[[1 9 2 8 1]
 [8 7 0 6 7]] 7

[[6155 6183 5255 5680 7426]
 [3605 2193 7063 5102 2703]
 [1724 3195 5332 8047 3998]] 2193

[[ 48 -13  -3 -10  26]
 [-24  -6  -6  -9 -11]
 [-42 -29 -24   9  21]] -6

[[4 5 5 4 1 5 6]
 [7 3 4 3 3 6 3]
 [3 4 7 6 3 2 3]] 3

[[ 51  78 240  37]
 [168 234 165   0]] 234

[[ 633  770  948  788]
 [ 535 -458  661  206]
 [ 565 -922  694   42]] -458
---
.16, -.55, .23, -.35, .12, -.31, .18 --> -.35, .23
.53, -.55, -.57, .63, -.28 --> -.57, .63
.50, .00, -.59, -.42, -.03, .62, .12 --> -.42, .62
.03, -.47, -.08, -.13, -.54, -.10, -.16 --> -.13, .03
-.65, .35, .22, .33, -.03 --> .22, .35
-.54, -.03, .59, .41, .07 --> .59, .59
-.55, -.14, .43, -.02, .44 --> .43, .44
---
((2, 6, 3, 1, 7, 3, 4), (7, 1, 8, 7, 6, 7, 5), (1, 3, 8, 8, 7, 4, 8)) 4
((-14, -19, -19, -9, 14), (-16, 27, -15, -16, -30)) -16
(1, 36, 38, -12, -49) -12
(166, -520, -48, 530) -48
(7, 6, 5, 6, 4, 4, 2) 4
((231, 179, 66, 84, 96, 212), (156, 82, 73, 84, 46, 106), (164, 182, 129, 128, 176, 98)) 176
(7, 3, 3, 1, 2, 1) 2
(40, 23, 91, 81, 24, 65) 24
(32, -39, -18, 2, -18) 2
---
[ .01  .21 -.44 -.10 -.56] yields -.56
[-.12 -.20 -.08  .71  .18  .37] yields .37
[-.06 -.39  .08  .26 -.61 -.46] yields -.46
[ .03 -.47  .31 -.69  .08  .60  .23] yields .23
[-.29 -.19 -.34  .57  .14] yields .14
[-.07  .05  .16  .12  .54 -.11] yields -.11
[ .26  .28 -.29 -.55  .33 -.05 -.43] yields -.43
[-.42  .33  .35 -.23  .53] yields .53
[.61 .21 .47 .37 .15] yields .15
---
[[ -6 -24   9 -26  32  -7  -7  33   6 -24 -17  28  38  38 -26 -10]
 [-20  -3 -24  -6   9 -26 -21   5  25  -2   4   9   8  11  -3 -20]
 [ 15  -9  15   0 -14  21  15 -13 -42 -13 -24 -12 -21 -26  -1  15]
 [  1  -9  -9  -1 -30   5   3 -29 -40 -15 -24 -29 -31 -34  -3   3]
 [ -3  -9 -30 -11 -37 -18   2 -36  19  -9  -6 -34 -42 -48 -10   6]] gives 15

[[550 558 464 456 520 626 530 638 460 439 525]
 [647 682 539 497 577 598 588 489 485 428 346]
 [444 370 560 564 501 512 518 623 603 634 742]
 [554 588 554 550 557 481 541 520 573 583 500]
 [496 525 527 582 535 490 501 524 557 604 600]
 [458 486 439 523 498 569 462 628 478 533 667]
 [529 554 528 482 534 458 533 650 598 605 549]
 [484 282 589 566 491 737 584 574 501 451 746]
 [586 608 584 538 569 475 571 514 594 579 453]
 [599 651 595 566 585 442 568 459 604 600 414]
 [347 218 606 738 487 528 477 465 608 707 930]] gives 453

[[  8  -4 -10  -1 -15 -18 -14 -23]
 [ 10 -12 -18  -5 -29 -22 -28  -8]
 [-10 -33  -2 -47 -12  -1 -20 -14]
 [ -5 -19 -34   8  -9 -18 -16 -21]
 [ 18 -26 -24  -2 -13 -38 -26 -16]
 [ -1  -8  10  -1 -22 -20 -29 -13]
 [  7  28 -32  -4 -36 -19  -7 -40]
 [ -5  14 -15  -7 -15 -21 -14  -8]] gives -13

[[ 87  97 103  90 104  87  93  89 100  84  98  97  92  90]
 [ 98  83  76 112  79  98 125 126  79 111  87  84 140 137]
 [158  56  51 158  32 163 153 150  57 154  59  65 137 141]
 [132 141 144 122 149 134 104 112 142 133 134 134  97 102]
 [119 106  99 116 101 119 114 119 102 124 107 103 118 119]
 [140 124 121 145 120 144 132 138 123 149 117 121 128 131]
 [ 91 117 114  96 118  89 101 102 115  97 117 117 110 109]
 [ 27  92  96  63 114  28  95  85  95  46  98  94 121 110]
 [ 60 165 184  48 202  56  39  41 172  51 157 155  40  39]
 [143 151 156 130 155 144 105 113 153 139 140 147  92  99]
 [ 38  55  53  70  65  38 107  97  54  54  66  59 136 124]] gives 39

[[5 6 3 5 6 2 6 5 7]
 [9 7 5 5 5 5 5 3 2]
 [4 3 5 5 6 6 5 7 8]
 [1 3 6 7 4 6 4 4 4]
 [4 4 6 5 5 6 4 7 5]
 [5 6 4 5 5 4 5 3 5]
 [6 6 3 5 6 3 6 4 6]
 [6 5 6 5 5 6 5 4 3]
 [6 6 5 5 5 4 5 4 4]] gives 6
---
.00, -.04, .70, -.52, -.23 | .70, -.52

.54, .06, .08, .19, -.27 | .54, -.27

-.46, -.23, .61, -.13, -.18, -.36, -.25
-.44, -.13, -.08, .27, .39, -.06, .27
| .61, -.46

.17, .38, .58, .00, -.73, -.38, .47 | .58, -.73

-.66, .08, -.01, .48, .72, -.03, .50 | .72, -.66

-.20, -.54, .65, .15, -.56, -.64 | .65, -.64

-.68, -.04, .10, .28, .16
.22, .01, .70, .43, -.15
-.38, -.28, -.10, -.12, .71
| .71, -.68

-.13, .08, .55, .22
.23, -.22, -.03, -.14
| .55, -.22

-.36, -.60, -.22, -.39, -.34, -.42 | -.22, -.60

-.37, -.70, -.16, -.36, .27, -.05 | .27, -.70
---
[-.70  .46 -.07 -.14  .03 -.20] ==> .03

[[-.18  .63  .47 -.11  .01]
 [ .31  .47  .46  .63 -.42]
 [ .11 -.34  .24  .66  .29]] ==> .01

[-.16  .21 -.01 -.13  .07 -.59] ==> .07

[ .01  .16  .11  .29 -.38  .58  .04] ==> -.38

[[-.32  .36 -.27  .00  .25 -.67]
 [-.19  .46 -.23  .37  .25  .23]] ==> .25

[[ .18 -.43  .03 -.18 -.29 -.42 -.20]
 [-.34  .24  .00 -.12 -.20  .25 -.02]
 [-.42  .15 -.08  .67  .14 -.43 -.36]] ==> -.29

[ .60  .53  .04  .65 -.25 -.13] ==> -.25

[-.48 -.16  .10 -.68  .18 -.70 -.29] ==> .18

[ .38 -.42 -.63  .01 -.01] ==> -.01

[[ .29  .30 -.69 -.60 -.13]
 [-.27  .06  .25 -.40 -.04]
 [-.13  .70 -.50  .17  .03]] ==> -.13
---
[[-.01 -.02 -.01  .25  .18  .17 -.17]
 [ .05 -.66 -.47 -.16 -.36 -.12  .23]
 [-.02  .15 -.17  .26  .08 -.02  .23]] | .26

[-.09 -.44  .34 -.70  .48] | -.44

[ .37  .30 -.46  .14  .50 -.63 -.18] | .14

[-.15 -.71 -.10 -.12] | -.15

[[-.10 -.02  .24 -.02 -.37 -.23 -.07]
 [ .06  .07  .60 -.63  .34 -.51 -.16]] | -.63

[[ .50  .08 -.06 -.48 -.11 -.51 -.29]
 [ .00 -.22  .15 -.53 -.31 -.13 -.02]] | -.53
---
.59, .21, -.05, .23, .01, -.17 yields -.17

-.34, .27, -.47, .33, .49
-.28, .36, -.63, .23, .43
yields .43

.68, .34, -.22, .17, -.32, -.25, -.20 yields -.20

.03, .06, -.54, -.27, .35, -.15, -.10 yields -.10

.09, -.03, .15, .61, .01, -.19, -.02 yields -.02

.03, .54, .33, .07, .12 yields .12
---
-.26	.38	-.34	.12	.60
.04	-.11	.23	.03	-.58
-.25	.27	.00	.11	.13
-> -.25

-.28	.66	.15	-.05	-.38	-.15 -> -.28

-.43	-.22	.15	-.16	.30	.09	-.04
.37	.14	-.14	-.13	.09	.02	-.14
-.17	-.36	.37	.56	-.67	-.45	.20
-> -.17

.00	-.53	-.30	.45	-.10	.12	-.02
-.01	.17	-.09	.04	.01	.00	-.14
-> -.01

.06	-.03	.54	-.53	-.32	.10	-.17
.25	-.21	.37	-.38	-.21	-.03	.11
-> .25

-.10	-.20	.03	-.01	.24
-.43	-.05	-.02	.49	.64
-.16	.11	.00	.06	.21
-> -.16
---
-.67, .12, -.28, .24, -.01: -.01
.23, .09, -.22, -.56, .05, .69: .69
-.50, .24, .58, .25: .25
.59, -.58, .29, -.32, .56: .56
-.32, -.66, -.40, -.63: -.63
.11, .00, .08, -.71, -.30, .21: .21
-.19, .70, .14, -.02, .40, -.04, -.09: -.09
---
-.63, -.20, .20, .31, .25, -.07, .39 out -.63
-.27, .41, -.41, .45, -.54 out -.27
-.35, -.23, .46, .16, .54, .44 out -.35
.58, -.60, .18, .24, .00, .05 out .58
-.69, -.73, -.24, .25, .17, -.20 out -.69
.14, .36, .55, -.49, .25, .41, -.58 out .14
